The rows below fall into families. The same turns and mirrors carry the whole set onto itself and the rows of a family onto each other. For each named row, which other rows are in its family? Write them in the order they are listed.
These 32 rows form 4 families of 8 rows each.
feve: [-19 -33   4   9 -55  39   6 -36  -5   3 -20  -6]
Losa: [ 12 -33 -27  16  -9  31   0 -45 -13 -11 -12 -18]
gako: [-17 -31  -1  13 -52  33  11 -43  -3  14 -12 -13]
zaz: [-14 -35 -32 -12 -26  29 -25 -30  -8   4  -7  10]
Vezom: [-10  -7   3   3 -58  20   0 -23   0  -1  17  34]
Kapi: [  5 -12 -16 -18 -48  36   1 -29 -21 -28  11  -8]
vob: [-16 -22 -32  -3 -27  35 -28 -28 -14   8  -3  17]
kor: [ 26 -19   7  30 -39  27  22 -40  -1 -18  15   3]
kulif: [-17 -30  -1  10 -51  42  20 -40  -2   7 -16  -5]
depa: [ -9 -27  -3  36 -15  16  -3 -39   2  20   2  18]
rig: [ 16  -7   8  32 -40  23  26 -39  -5 -16  11   5]
Voz: [ 12 -13 -21 -16 -52  35   3 -29 -15 -31   3  -4]
Fego: [ 20 -10 -23  10 -15   9 -20 -28 -11 -20  19  19]
lume: [ -5 -25  -3  33  -6  21  -2 -39   9  14  -4  15]
mim: [  6 -16 -17 -12 -57  34   5 -17 -18 -23   9  -8]
rutav: [ -3 -29  -8  39 -19  15   0 -39   8  15  -7  22]
Dekaz: [ 21 -10 -23   7 -14  19 -11 -25 -10 -26  17  27]
taf: [-11 -14   1   5 -54  19  -3 -34   5   1  19  37]
medob: [ 21  -8 -29  11 -12  12  -4 -32  -8 -14  24  21]
bof: [  0 -11   6  -1 -55  19  -1 -30  -3   4  15  36]
naso: [  3 -30 -30  21 -10  33   2 -39  -9 -17 -11 -21]
doro: [ 20  -2 -21  16 -16  10 -10 -36 -14 -20  19  22]
ravum: [ 15 -19 -25  16 -14  31   1 -40  -5 -16 -16 -23]
nila: [ 22 -15   6  29 -44  23  22 -42   5 -13  10  -7]
moruf: [-13 -21   1   4 -53  21   0 -29  -9   4  21  37]
getif: [ -4 -25  -8  32  -9  17  -4 -52   3  10  -4  23]
nute: [ 13 -26 -26  14 -12  33   4 -34 -19 -12 -14 -22]
Pifid: [ 19 -19   8  23 -39  17  28 -41   1 -20   8  -2]
Bolo: [-19 -38  -2   4 -50  42  11 -32   0   7 -14  -7]
Mal: [  7 -16 -21 -13 -60  31   3 -28 -23 -26   9   0]
Nibo: [-20 -26 -30  -9 -23  29 -21 -26 -19   1  -6  20]
kemu: [-23 -22 -30 -10 -28  25 -21 -28 -12   7 -11  11]

Same family as ravum: gako, zaz, rig, mim, Dekaz, moruf, getif
Same family as Kapi: feve, vob, rutav, medob, bof, naso, Pifid

